In the data rows, 128 means zero.
Some points, one per row:
[136 135 131 121 102 106 156 115 121 147 119 104 145 111  94]
[216 123 109  87 103 111 151  98 121 152  79 115 154 150  91]
[209 147 128 110  92  95 141 102 118 149  92 124 156 151 108]
[110 116 169 122 176 118 157 126 120 153 136 101 145 114 130]
[117  86 113 155 195 122 136 163 144 169 149 129 152 112 121]
[ 57 109  94 137 189 170  86 159 141 121 188 130 119  88 182]
[157 173 128 118  39 150 128  89 137  86 117 139 124 147 146]
[ 92 139 136 152 126 147 108 141 147  68 149 142  99 128 192]
[135  83 126 157 162  89 148 140 135 170 120 104 139 120  75]
[183 143 127 106  89 116 113  98 102 134  78 145 138 143 104]
[135 123 126 128 130 132 130 130 114 155 124 146 117 128  95]
[ 67 110 118 179 223 185  49 177 144 111 190 187  78  94 209]
[157 128 132 119  98 130 114 128 131  99  82 155  87 163 112]
[181 142 169 125 114 108 140 110 113 137  80 146 129 146 111]
[131  99 103 136 141 131 112 145 141 107 117 138 111 142 135]
[152 113 131 100 133  93 140 120 106 155  91 111 161 129  82]
[ 96 133 117 111 111 122 137 119 152 119 148  89 145  96 130]
[131 149 178 113 150 102 105 140 118 139 104 104 102 138  80]
[200 132 106  66  50  84 149  89 109 142  47 101 161 147  28]
[171 179 129 101 146 151 101 120  99 140 143 151 150 126 172]
[182 168 132 128  49 150  96  89 117  98  90 172 106 165 141]
[184 168 145 104  58 143 106  95  93 115  63 176 116 175 132]
[123 157 165 122 168 137 119 137 118 133 137 138 137 126 166]
[ 83  53 125 180 211 134 127 140 149 149 150 123 129  88 175]
[186 148 127 114  77  99 145 110 120 134  91 116 144 155  83]
[137 108 105 125 140 161 100 128 136 131 119 149 112 111 136]
[ 61 139 136 162 176 151 124 157 150 111 197 115 123 112 208]
[164 135 113 116 107 136 118 106 123 150 113 128 141 121 119]
[ 75  86 137 145 204 131 122 137 144 140 159 105 124  87 153]
[170 177 148 126  67 136 107 112 110  78  89 173  99 166 164]
[ 85 138 157 152 153 164 122 105 133  85 167 150  99 118 211]
[173 119 138 141  92 120 108 101 117 127  61 150 114 162 105]
[149  85 109 111 114  83 192 117 139 156 110  84 166 133  75]
[107 118 126 136 178 140 115 133 134 136 157 113 141 112 149]
[132 116 106 119 160 136  96 155 132 110 111 130 112 135 146]
[139 139 133 123 139 128 112 115 122 132 130 121 142 125 134]
[146 133 131 157 102 158 133 117 138 115 124 173 106 146 151]
[ 91 150 138 161 140 149  95 140 124 109 156 152 113 126 168]
[125 168 145 103 140 141 106 137 113 114 136 128 127 132 158]
[130  86  91 128 161 102 141 174 142 154 125 115 133 144  75]
[ 49 156 104 144 116 170 115 141 155  95 213 126 117  82 186]
[102 127 131 152 119 138 133 138 142  97 145 127 104 159 139]
[137 138 133 126 114 136 103 112 118  96 102 135 130 169 152]
[ 99 126 141 144 164 125 118 154 137 134 155 110 128 126 132]
[135 169 161 132 139 133  85 139 117 117 123 158 101 125 140]
[ 81 131 132 106 140 128 125 119 123 105 148  98 132 103 143]
Here are 10 more points, each followed by its number:
[128 164 110 118 103 145  95 126 140 105 162 143 101 112 147] 0
[ 59 137 110 151 167 185 116 152 136  89 194 129 121 117 223] 1
[127  92 114 129 142 128 155 117 138 135 141 140 112 115 114] 2
[129  97 131 132 139 120 125 106 124 151 128 143 128 103 104] 3
[118 120 119 141 172 152  63 154 127 121 135 174  92 118 148] 4
[116 149 133  90 133 121 159 152 131 123 136 106 149 140 122] 5
[128 143 139 139  93 143  83 101 103 109 108 176 101 142 124] 6
[212 108 118  85  96  87 150 117 135 160  36  97 150 131  77] 7
[108 143 115 139 126 166 106 134 125  98 149 157 120 129 179] 8
[ 72 118 126 167 154 143 143 157 158 140 185 114 117  98 128] 9
Which two of these numbered points are nearest to each point below, ignoring the 2 directions in which the first points spread most? Their numbers follow each, nearest first.
[ 69 156 129 159 127 166 119 145 145 115 191 140 107 108 160] > 9 0
[114 133 109 140 127 157 105 141 139 122 141 150 129 126 150] > 8 1
[175 142 126 110 101 130 105 124 145 117  75 132 115 120 153] > 7 8
[137 163 168 134 143 135 108 137 126 116 131 136  96 111 167] > 7 3
[146 154 135 139 136 130 114 144 126 102 117 152 117 134 178] > 7 8
[ 93  89 130 150 152 125 123 126 114 145 132 141 122 122  99] > 6 3
[ 74  45 111 187 194 141 139 164 171 146 166 123 115 102 135] > 2 3
[140 149 131 110  96  98 108 129 100 126  92 130 129 161  58] > 6 8
[ 93 122 133 142 139 145  97 130 119 115 137 146  91 123 137] > 6 3
[ 86  81 109 169 170 138 149 140 166 134 178 129 126  86 149] > 2 8
[153  77 122 137 147 112 159 128 120 156 104 140 118 141  93] > 2 3
[141 141 108 113 125 149  92 137 132 109 121 138 113 127 161] > 7 8
[103  86 115 190 125 142 129 131 163 133 158 164  80 119 115] > 2 9
[107 105  89 139 143 159 117 146 143 116 151 138 121 123 153] > 8 2
[ 89 125 126 135 146 120 106 149 111 129 136 128 126 144  91] > 6 8
[149  87 126 110 127  95 149 101 112 166 104 125 146 109  62] > 3 6
[104 161 130 123 126 143 115 132 129 116 173 131 122 113 147] > 0 9
[153 156 158  95 128 108 137 137 139 131 116 101 142 136 112] > 5 8
[116  97 113 138 190 130  91 161 129 146 134 151 113 114 119] > 4 6
[128 170 181 134  92 144 113  83 101 110 127 165 127 123 170] > 3 6
[131 115 139 122 155 116 111 119 129 134 114 113 127 111 125] > 7 3
[153 108 126 118 160 116 122 139 131 144 112 125 119 132 116] > 7 4
[ 98 140 109 124 142 160 133 136 122 105 165 122 139 129 184] > 1 8
[ 86 164 139 176 127 177 115 141 149 105 190 164  94 107 198] > 9 8
[102 120 100 137 127 144 128 144 140 135 142 130 139 120 125] > 8 9
[144 137 105 124  86 129 140 102 146 140 149 127 131  91 116] > 0 9
[144 109 121  82 130  98 151 127 133 165 110  92 161  97  54] > 0 8
[117 118 142 143 127  99 130 139 118 134 101 118 115 139  76] > 6 9
[150 109 139 122 128  95 122 127 102 143  78 133 130 164  65] > 6 4
[147 148 128 138 120 156  81 130 117 122 110 195 106 134 147] > 4 6
[140 225 203 140  48 174  65  65  92  64 113 209  96 143 216] > 3 6
[139 103 112 100 147  80 176 138 126 189 144  79 170 104  35] > 0 9
[119 104 140 161 192 129 132 162 153 147 147 124 126 120 148] > 7 8
[130 180 149 135  83 137  84 106  96 114 114 163 118 152 140] > 6 3
[137 151 158 131 127 142 104 100 118 129 128 143 129 103 166] > 3 8
[ 96 152 110 121 156 165 121 142 127 108 177 119 139 118 201] > 1 8
[138 125 151 148 121 119 134 125 136 144 122 149 120 108 113] > 3 9
[ 96 144 130 126 134 156 121 130 148 131 178 139 122  90 142] > 0 9
[120 118 118 133 134 147 119 120 133 142 147 144 123  96 131] > 3 8
[132 127 118 113 192 109 101 169 127 142 141 110 129 123 125] > 4 8
[208 138 139  82 109 110 119  98 106 158  66 136 151 145  90] > 7 3
[112 124 155 163 185 159  92 152 124 103 132 162  87 154 190] > 4 7
[125 160 108 103 119 144 128 127 114 107 145 112 148 136 166] > 1 5
[128 141 126 144 113 130 150 134 141 146 147 127 130 111 110] > 9 0
[ 57 114 108 129 142 160 142 132 143 116 182 111 147 103 160] > 1 8
[130 128 127 145 136 133  91 123 121 131 140 144  92 132 116] > 6 3
[106  99 147 130 173 101 140 129 127 144 131  95 133 100 111] > 3 6
[ 87 107 136 160 121 112 155 140 146 153 142 103 142  99  91] > 9 8
[121 142 132 147 119 143  82 117 123 108 139 152  79 133 137] > 6 3
[134 112 164 109 168  73 136 151 117 178 101  77 123 129  29] > 6 4
[120 145 153 162 139 124 148 154 149 162 161 112 144 118 126] > 9 8
[103 181 154  99 127 149 131 143 126  90 146 128 129 141 174] > 5 1
[191 117 133 132  76 109 116  92 111 142  50 151 123 159  75] > 6 3
[ 89  57 126 143 223 105 144 150 147 167 149  85 136  87 110] > 3 7
[129 166 132 150  91 147 125 122 136 119 147 153 113 119 145] > 9 0
[ 94 133 143 116 125 114 104 141 108  96 108 116 109 162 117] > 6 5
[ 90  96 102 148 156 143 136 150 131 131 151 127 142 117 143] > 8 1
[120 175 155 106  74 120  84 118  94  67  83 134 100 184 123] > 6 5
[145 165 160  84  97 108 135 126  96 103  82 124 136 160 115] > 5 8
[112  93 118 154 117 133 114 133 152 113 122 127 110 133 111] > 6 2
[171 102  93  92  76  92 173 120 112 159  77 119 173 146  44] > 8 1
[164 138 128 111  53 110 129  99 102 120  64 154 137 160  82] > 6 8
[126 111 125 135 167 132 128 157 123 137 136 146 133 130 131] > 8 4
[165 163 142 109  72 137 131 100 107 116 103 160 147 149 123] > 8 1
[ 74 116 110 118 166 141 153 144 133 128 185  94 143 112 139] > 1 5
[ 84 126 104 111 104 150 139 118 131 108 156 115 146 125 137] > 1 8
[ 90 128 126 140 153 124 148 145 144 139 174  96 146 112 146] > 1 5
[123 155 143 156  76 163  94 117 133  75 116 193  82 146 159] > 6 2
